Rotation paths and how fast each direction turns (degrees each step)
Each turn is a multiple of 5 degrees from 10 to 175, or 0.
Each row of a path follows its step; steps can be skipped.

step 0: |   1 | -43 |   9 |  13 |  25 |  31 | -13 |  18 |  30 |   7 |  -6 |   2 |  -3 |  19 |   0 |  -2 |  -2 |   7 |   7 |   1 | -19 | -22 |   1 |  11 |  13 | -25 |  10 |  11 |   6 | -28 |  39 |  -4 |  -3 |   6 | -10 |  -2 |  11 |   6 |   3 |  39 | -12 |  -9 | -17 |   7 | -23 |   1 |   2 |
step 1: |  18 | -30 |  -6 |  16 | -26 | -11 | -17 |  28 |  13 | -18 | -15 |   1 |  24 |  11 | -10 |   0 |  -1 |   3 |  10 |  -9 |  19 |  10 |  35 | -11 |  13 |  -4 |   1 |  -7 |   9 | -38 |  12 | -27 |  15 |  23 | -10 |   9 |  15 |   6 |  22 |  26 | -18 | -10 |  17 |   3 | -11 |   0 |   4 |
step 2: |  36 |  -9 | -13 |  23 |   0 |   8 | -25 |   9 |  22 |  -2 | -36 |  14 | -17 |  -1 |  -1 |  -3 |   1 |   9 |  -4 |  -3 |   0 |  18 |  -4 | -15 |  14 |  15 |  13 |  31 |  -6 |  -5 | -16 |  -6 |  20 |   3 |  -2 |   4 |   3 |  20 |  49 |  34 |   4 |   0 | -12 |  13 |  14 | -18 |  -1 |
step 3: |   4 | -28 |  17 | -16 |  16 |   5 | -30 |   8 |  16 | -19 | -24 | -10 |  -5 |  12 | -10 | -20 |  -7 |   9 |  -1 |  18 |   9 |  -8 |  -1 |   3 |  12 |  -8 |  12 |   9 | -16 |  16 | -15 | -21 | -34 |   9 |   9 |  23 |  11 |   7 |  29 |  23 | -29 | -25 |  -9 |  -1 |  30 |  -5 |   8 |
step 4: |  28 |  -5 |  19 |  16 | -23 |  21 | -17 | -23 | -13 |  -1 |  -9 |  12 | -14 |   3 | -43 | -20 | -18 |  26 |   0 |  -2 |  14 |  -8 |  17 | -17 |  10 |  -6 | -10 |  15 | -11 | -18 |  -1 | -30 | -26 |  26 |   4 |  13 |  12 |  -6 |  20 | -16 |   2 |  -8 |   1 | -11 |   9 |   2 |  19 |
step 5: |  16 | -20 |  18 |  -5 |   5 | -11 | -12 | -29 |   0 |  23 |   1 |  23 | -33 |  22 | -10 | -19 | -24 |   2 | -14 | -32 |  14 | -12 |   5 | -25 |  15 | -22 | -17 |  20 |  -3 |   6 | -14 |   1 |   0 |  -9 |  -8 | -11 |   3 |   7 |  23 |   8 |  -3 | -21 |  -9 |  27 | -13 | -16 |  20 |
step 6: |  27 |  -7 |  26 | -15 | -17 | -42 | -42 |  -5 |   4 |  -5 |  13 | -20 |  12 |  16 |  12 | -19 |  15 |   8 | -14 | -20 |  14 |   2 |   5 | -16 |   9 | -36 |  -1 |   1 |   4 |  -4 | -23 |  -5 | -25 |   3 |   2 |   9 | -10 |  11 |   2 |   0 |  16 | -10 | -21 |  -1 |  -4 |   3 |  22 |
step 7: |  -3 |  16 |  -8 |   8 | -19 |  -7 | -35 | -33 |   8 |  -2 |   3 | -17 |   1 | -18 |  -2 |  -8 | -18 |  10 |  -8 | -24 | -30 |  24 | -10 | -17 |   6 | -24 |  -1 |  25 |   7 | -21 |   2 |   6 | -36 |   2 |  -9 | -23 |  -7 |  24 |  18 | -13 |   9 |   3 |   4 |  -6 |  15 | -12 |  22 |
step 8: | -32 | -21 |   0 |  10 |   7 |   9 | -13 | -22 |   0 |  -8 |  18 |  -7 | -16 |  17 |  32 | -51 |  -5 |  -1 |   8 |  -3 | -11 |  10 | -17 |   3 |  18 | -32 | -18 |   2 |   7 | -29 | -27 | -12 | -17 | -15 |  -7 | -17 |  -7 |   0 |   2 |  -3 |  -6 |  -8 |   5 |   5 |   9 | -24 |  -3 |
step 9: |  16 | -14 | -16 |  -8 | -12 |  18 |  12 |  10 | -16 |  -6 |  21 | -19 |  -1 | -12 |  18 | -39 |  14 |   1 | -17 |  -8 |  -6 |   5 |  21 | -21 | -15 | -23 |  -5 | -14 |  16 | -28 | -26 | -25 | -12 |   0 |   3 | -25 |   5 |   7 |  11 | -15 |  -7 |   6 | -21 | -33 | -21 | -10 |  10 |
step 10: |  18 |  -2 | -11 | -10 |   9 |  -5 |   5 | -11 |  10 |  15 |  28 | -11 | -22 |   1 |  -9 |  -5 |  13 | -19 |  12 | -18 |   0 |  23 | -29 | -24 | -24 |   4 | -13 |   7 |  17 | -11 | -19 | -25 |  -6 |  -8 |   7 | -45 |  -5 |  24 |  26 |  16 | -15 |  11 |  22 | -22 |   0 |  -1 |  -2 |
Directions:
|   4 |  -5 |   1 |   0 |  -3 |  -9 |   3 |  -3 |   6 |   8 |   2 |  -2 |  -4 |   1 |  -1 |   7 |  -1 |   3 |  -5 |   0 |   5 |  -9 |  -1 |   1 |  -2 |  -7 |  -3 |   2 |  11 |  -2 |  12 |   2 |  -2 |   0 |   2 |   4 | -14 |  -4 |  -1 |   2 |   3 |   2 |   2 |   2 |  -1 |   3 |   3 | | 60
|   2 |   2 |   3 |   5 | -12 |  -5 |   0 |  -2 |  -3 |  -2 |   3 |  -3 |   3 |  -1 |   3 |  -1 |  14 |   3 |  -7 |   1 |  -2 |  -6 |   4 |   3 |  -2 |   4 |   3 |   5 |   0 |  -4 |  -2 |  -2 |  -1 |   8 |   4 |   5 |   8 |  -9 |   5 |  -7 |   2 |   5 |   1 |   2 |  -3 |  -5 |  -6 | | 145
|   2 |  -1 |   5 |  -7 |  -4 |   1 |  -4 |   9 |  -2 |  -4 |  -5 |   4 |  -8 |   3 |  -2 |   2 |  -8 |   0 |  -1 |   3 |   7 |  -6 |   1 |   3 |  -4 |   3 |   9 |  10 |   1 | -10 |   0 |   7 |   6 |   3 |  -3 |   4 |   6 |   5 |  -1 |   2 |   1 |  -4 |   3 |   0 |   5 |   4 |  -4 | | 25
|   8 |  -5 |   3 |   4 |   3 |  -5 |  -3 |  -8 |   2 | -10 |  -7 |  11 |   1 |  -8 |  -2 |   0 |  -3 |   4 |   1 |   1 |   8 |  -3 |  -2 |  -5 |  -1 |   0 |  -8 |   2 |  -1 |  14 |   1 |   3 |   0 |   3 |   3 |   7 |   3 |   0 |  -1 |  -3 |  -3 |  -3 |  -1 |  -4 |  -1 |   0 |  -7 | | 35
|   1 |   4 |   2 |   8 |   7 |   2 |   7 |   2 |   2 |   3 | -15 |  -7 |   5 |  11 |  -5 |   0 |   1 |   6 |   0 |   1 |   7 |   0 |   5 |   5 |  -6 |   3 |  -2 |   0 |   6 |   3 |   0 |  -5 |   1 |  -3 |   5 |  -1 |   4 |   4 |   9 |   2 |  -2 |   2 |   2 |   2 |   2 |   2 |   0 | | 35
